Families of rows that turns and mirrors carry onto each other, the same ones carrying the whole set onto itself: the rest of each named row's family, in list order:
4 families of 8 rows:
sive: +1.84; -1.29; +3.95; +1.89; +0.26; +1.40; -1.99; -2.02; +0.88; +1.27; -2.55; -1.57; -0.47; +2.96; -0.34; -0.54; -0.14; -0.28; +1.06; +2.12; -2.05; -1.72; +0.12; +0.98; +1.02; +2.33; -2.00; -0.82; +0.76; -1.81; +0.49; +3.18; -0.02; +3.07; -1.45; -1.77; -0.88
nodu: +1.44; -0.24; +0.85; -0.11; +0.66; +1.13; +0.98; +1.21; -1.17; -2.21; -0.82; -1.77; +2.77; -1.40; +0.57; -2.43; +2.93; -2.07; +0.78; +5.88; +0.84; +0.95; -3.70; +1.17; +0.92; -0.62; -0.11; +0.73; -1.91; -0.71; +2.25; -0.29; -2.19; +2.42; +1.65; -0.40; -1.03
Feniv: +0.38; -1.51; +4.45; +1.12; -0.14; +1.88; -1.46; -3.21; +0.94; +1.37; -0.63; -2.81; +0.03; +1.69; -0.49; +0.48; +0.33; -0.17; +2.59; +1.62; -2.20; -0.95; +0.08; +0.08; +2.33; +2.90; -1.23; -2.42; +0.55; -0.60; +0.45; +1.95; -1.16; +3.15; -2.05; -2.18; -1.68
seve: +1.41; -0.25; +1.29; -0.53; +0.62; +0.63; +1.10; +0.72; -0.63; -1.88; -0.54; -3.22; +2.98; -1.95; +0.38; -2.47; +2.38; -2.73; +1.46; +5.09; +0.86; +0.45; -3.37; +3.03; +1.25; -0.43; +0.17; +0.66; -2.13; -0.80; +2.58; -0.56; -1.46; +3.02; +1.34; -0.91; -1.02
nuse: +0.46; -0.25; +1.65; -1.09; -0.15; +0.59; +0.52; +0.71; -1.09; -1.85; -0.78; -2.72; +3.54; -1.36; +1.05; -3.21; +2.61; -2.80; +1.85; +4.91; +1.14; +0.23; -3.04; +2.04; +1.07; -0.81; -0.34; +0.10; -1.57; -1.06; +2.04; -1.73; -1.67; +1.66; +1.45; +0.26; -0.48
tugi: -1.16; +0.67; -0.14; +2.04; -1.58; -1.38; +0.11; +1.80; -0.13; -0.47; +0.73; -3.97; -0.86; -2.65; -1.65; +1.36; +2.22; +0.34; -2.82; +1.85; +0.82; -1.22; -1.51; +2.87; +0.41; +1.07; -1.37; -1.84; -3.51; +0.04; -0.38; +1.54; +2.09; -2.58; -1.14; -0.96; -0.99
mas: +0.48; +1.30; +0.14; +1.28; -1.50; -1.70; -0.28; +0.78; -0.45; -1.40; -0.76; -3.07; +0.27; -3.46; -1.92; +2.21; +1.46; +1.30; -2.73; +2.59; -0.29; +0.19; -1.59; +2.28; +1.20; -0.76; -1.05; -0.36; -2.36; +0.96; -0.02; -0.11; +1.79; -3.09; -0.15; +0.02; -0.49
kun: -0.15; -3.33; -1.26; +0.90; +0.01; -2.12; +0.86; -0.49; +0.47; +1.31; -1.12; -0.66; -1.59; +1.82; -0.79; +1.73; -0.88; -1.46; -0.96; -0.50; -0.90; +0.92; -1.72; +2.01; -1.38; +0.95; -1.66; -0.17; +4.53; +1.63; -0.41; +0.30; +1.74; +2.41; -3.80; +0.17; -1.75
Navu: +0.16; -2.90; -0.59; +3.01; +0.60; -0.80; +0.38; +1.89; -1.02; -0.13; +0.81; +1.34; -0.77; +1.53; +1.09; +2.10; +2.50; -0.08; -0.47; -0.89; -0.10; +1.44; -1.18; +1.64; +1.67; +3.10; +4.05; +0.71; +2.95; +1.13; +1.34; +1.58; -0.95; +0.32; -1.63; -0.30; +0.67
Kirap: -0.48; +0.54; -1.19; +0.08; -2.23; +1.46; +1.17; -0.43; -0.41; +1.91; -2.43; -1.16; +1.20; -1.16; +1.42; -0.11; +2.41; -0.17; -1.32; -1.60; +2.22; +0.69; -0.87; +1.14; +0.94; -4.01; -0.88; +0.22; -1.36; +1.69; -0.75; -0.87; +0.99; -1.18; +0.69; +1.11; +2.62
Tuk: -0.26; -2.58; -0.16; +2.02; +0.21; +0.78; +0.56; +3.02; -1.50; +1.00; +1.26; -0.80; -0.24; +1.49; -1.50; +1.06; +2.75; -0.38; -0.17; -0.86; +1.25; +0.90; +0.53; +2.25; +1.38; +3.63; +3.84; +0.12; +1.88; +0.59; +0.48; +2.92; -2.24; +0.57; -1.27; +0.09; +0.85
Rotop: +2.36; -1.17; +1.39; -1.04; +1.01; -0.36; +0.09; +2.21; -1.11; -1.42; -1.88; -1.70; +3.39; -0.24; -0.62; -2.34; +2.43; -1.93; +0.70; +6.31; +0.23; +0.79; -3.17; +1.61; +0.99; -0.71; -0.72; +1.22; -2.57; -0.44; +1.56; +0.53; -0.89; +1.52; +0.81; -0.59; -0.14
Tig: -0.41; -1.68; +3.30; -0.78; +2.36; -1.33; +1.04; -1.34; +1.14; +2.21; +1.91; -1.01; +0.67; +2.28; +3.38; -0.12; +0.80; -3.20; +0.11; +0.77; -2.52; +1.86; -0.35; -0.61; -0.50; +2.25; +0.18; -1.42; -1.80; +3.14; +2.41; +0.55; -0.22; +3.24; -1.91; -3.06; +0.76
lamo: +1.79; -2.20; +2.29; -0.83; +1.36; -1.05; +0.18; -0.58; -0.40; +1.89; +1.23; +0.06; +0.21; +3.33; +3.41; +0.83; +0.64; -2.77; -1.81; +2.31; -2.47; +1.28; -0.31; -1.58; -0.11; +1.77; +1.30; -0.16; -2.58; +2.95; +2.93; -0.04; -0.89; +2.44; -1.45; -2.07; +2.45
fov: +0.08; +0.27; -1.62; +0.40; -1.56; +1.13; +0.97; -0.84; -0.83; +1.16; -2.40; -1.34; +1.16; -0.51; +0.43; -0.14; +2.21; -0.43; -1.07; -1.92; +2.42; +1.55; -0.53; +2.16; -0.09; -4.58; -0.11; +0.32; -1.38; +2.50; +0.74; -0.77; +1.00; -0.63; +1.36; +0.38; +2.44
tuzo: +1.08; -1.96; +3.52; -1.71; +1.36; -0.93; +0.38; -1.53; -0.32; +2.66; +0.87; -0.88; +0.36; +2.38; +4.25; +0.37; +0.74; -2.45; -0.01; +0.35; -2.50; +2.11; +0.07; -1.45; -0.05; +2.04; +0.60; -1.18; -1.73; +2.00; +2.73; +0.20; -0.55; +2.43; -1.21; -2.76; +1.79
Diza: -1.20; -1.49; -0.78; -0.02; -2.90; +1.83; +0.45; +0.11; -1.91; +2.06; -0.80; -2.36; +1.93; -0.10; -0.51; +0.10; +2.94; -2.10; -0.33; -1.37; +2.79; +0.18; -0.71; +1.09; -0.86; -4.01; -0.56; +0.15; -1.33; +2.37; +0.34; -1.47; -0.26; -0.40; +0.69; +0.39; +2.44
nafa: +0.60; +0.38; -1.71; +0.09; +0.18; +0.90; +1.17; -2.67; +0.15; +0.32; -0.06; -1.25; -2.07; -0.97; +2.76; -2.73; +1.46; -1.58; -2.22; +4.99; +2.94; -0.41; -1.67; -0.01; +1.20; -0.39; -2.98; -1.76; -2.70; -1.36; -0.18; -1.67; -1.38; +3.07; -1.34; -0.02; -1.02
demug: -0.74; +0.02; -0.88; +0.25; -2.63; +0.07; +1.48; -0.23; -0.91; +1.86; -1.24; -1.52; +1.48; -0.79; +0.62; +0.17; +2.62; -1.49; -0.98; -2.20; +2.24; +0.70; -0.40; +1.62; +0.36; -4.87; -0.62; +0.28; -2.03; +2.29; +1.05; -1.16; +0.68; -1.21; +0.84; -0.27; +1.81
Zul: -0.25; -2.53; -1.92; +0.48; -0.55; -2.74; +1.03; -0.24; +0.68; +1.33; -0.04; -0.75; -1.54; +1.44; -0.20; +0.87; -0.76; -1.58; -0.51; -0.91; -0.26; +0.01; -1.18; +1.82; -1.83; +2.73; -1.38; -0.96; +3.70; +2.19; -1.03; -0.97; +1.16; +1.81; -4.36; +0.72; -1.17
Leko: +0.99; -0.48; -1.56; -0.02; -0.51; +0.76; +0.44; -3.14; -0.64; +1.08; -0.40; +0.08; -1.28; +0.15; +3.06; -1.93; +1.75; -0.82; -3.34; +3.99; +2.89; -2.43; -1.29; -0.82; +2.12; +0.16; -2.76; -1.48; -3.08; -1.63; +0.06; -1.25; -0.76; +2.70; -1.12; -0.22; +0.09
Ruf: +0.12; -2.59; -0.87; +1.86; -0.05; +0.21; +1.11; +2.62; -1.17; +0.00; +0.65; +0.38; +0.83; +1.38; -0.27; +1.81; +1.94; +0.01; +0.68; -0.80; +0.16; +0.64; -0.78; +1.90; +1.05; +4.17; +3.76; +0.85; +3.19; +1.54; +0.98; +1.62; -1.67; +0.13; -1.39; +0.39; -0.05
kala: +0.11; -2.92; -1.23; +1.56; -0.15; -0.14; +0.75; +1.85; -0.95; -0.55; -0.23; +0.54; -0.04; +1.82; +0.28; +1.61; +2.59; +0.79; -0.09; -0.82; -0.19; +1.52; -1.11; +1.61; +2.27; +3.48; +3.83; -0.19; +3.08; +0.74; +0.91; +2.58; -1.11; -0.58; -1.42; +0.15; +0.16
tosu: +0.42; +0.31; -1.30; -0.06; +0.39; +1.24; +1.57; -3.11; -0.27; +1.00; +0.98; -2.10; -1.91; -1.23; +2.64; -2.09; +0.80; -1.80; -2.04; +4.25; +3.49; -0.88; -1.13; +1.08; +2.21; -0.24; -1.61; -1.97; -3.25; -1.24; +0.51; -2.27; -1.38; +3.72; -1.47; -0.14; -0.78
meb: -0.31; -3.13; -1.78; -0.23; -0.52; -3.00; +0.68; -0.66; +0.15; +0.63; -1.05; -0.54; -1.33; +2.13; -0.59; +1.16; -0.72; -1.25; -0.90; -0.69; -0.92; +0.99; -2.26; +1.03; -1.21; +1.27; -1.23; -1.81; +3.93; +2.14; -0.49; -0.98; +1.70; +1.37; -3.98; +0.81; -1.03
buve: +0.34; -1.68; +2.52; -1.95; +1.19; -0.85; +0.93; -0.97; +0.84; +2.43; +1.94; -1.29; +0.76; +2.10; +3.29; +0.47; +1.07; -2.78; +1.03; +1.22; -2.76; +2.42; -0.15; -1.34; +0.56; +2.21; +1.22; -1.88; -2.32; +2.43; +2.32; -0.09; -0.83; +2.66; -1.91; -3.17; +1.51
gegam: +0.22; -1.56; +4.42; +2.10; +1.08; +1.93; -1.73; -3.30; +0.44; +1.26; +0.05; -2.08; -0.15; +2.04; -0.78; +0.55; +0.50; -0.22; +1.98; +1.56; -1.45; -0.29; +1.52; +0.45; +1.66; +2.81; -0.73; -1.40; +0.87; -0.38; +1.28; +2.25; -1.90; +3.00; -1.28; -2.67; -1.75
buz: +0.36; +1.37; +0.00; +2.68; -0.86; -1.45; +0.00; -0.13; -0.20; -1.61; -0.76; -3.05; -0.70; -2.79; -1.63; +1.87; +1.24; +1.54; -3.56; +1.59; +0.29; -0.22; -1.91; +3.07; +1.18; -0.47; -0.93; -1.12; -2.74; +1.71; +0.30; +0.81; +2.41; -2.32; -0.14; +0.11; -1.02
begor: -0.39; +0.41; -1.25; -1.19; +0.10; +1.23; +1.99; -2.24; -0.19; +0.60; +0.92; -2.53; -1.29; -1.29; +2.73; -1.94; +0.81; -1.30; -2.59; +5.21; +2.92; -0.83; -0.53; +0.69; +2.41; +0.55; -2.16; -2.11; -3.29; -1.69; +0.13; -1.41; -1.48; +1.80; -1.31; +0.39; -1.38
Ratu: -0.92; -2.59; -0.76; +0.22; -1.11; -3.23; +0.43; -0.19; +0.03; +1.40; +0.76; -1.72; -0.79; +1.01; -1.16; +0.77; +0.06; -2.98; -1.81; -1.48; -0.55; -0.95; -1.94; +1.50; -2.89; +2.19; -1.93; -1.43; +3.06; +2.04; -0.10; -1.01; +1.49; +2.84; -3.30; +0.06; -0.80
nefuz: +1.36; -2.11; +5.51; +1.20; +0.89; +1.39; -1.66; -2.53; +0.48; +1.19; -0.87; -2.74; -0.54; +1.66; -0.23; +0.42; -0.20; +0.52; +1.37; +1.87; -2.26; -0.26; +0.50; +0.10; +1.52; +2.90; -1.49; -1.86; +0.44; -0.91; +1.07; +2.54; -0.40; +2.47; -1.77; -1.57; -1.17
pipum: -0.35; +0.72; +0.85; +2.80; -1.62; -1.25; +0.53; +0.65; +0.25; -0.77; +0.01; -3.48; -0.41; -2.81; -2.47; +1.75; +1.63; +1.10; -2.61; +1.56; +0.84; -0.70; -0.84; +2.81; +1.84; -1.37; -1.36; -1.06; -2.93; +0.87; +0.30; +1.06; +1.91; -2.81; -0.77; -0.01; -1.19

The rest of the family of lamo: sive, tugi, Tuk, Rotop, Diza, Leko, Ratu
The rest of the family of Zul: nodu, tuzo, nafa, demug, Ruf, nefuz, pipum
The rest of the family of begor: nuse, mas, kun, Navu, Kirap, Tig, gegam

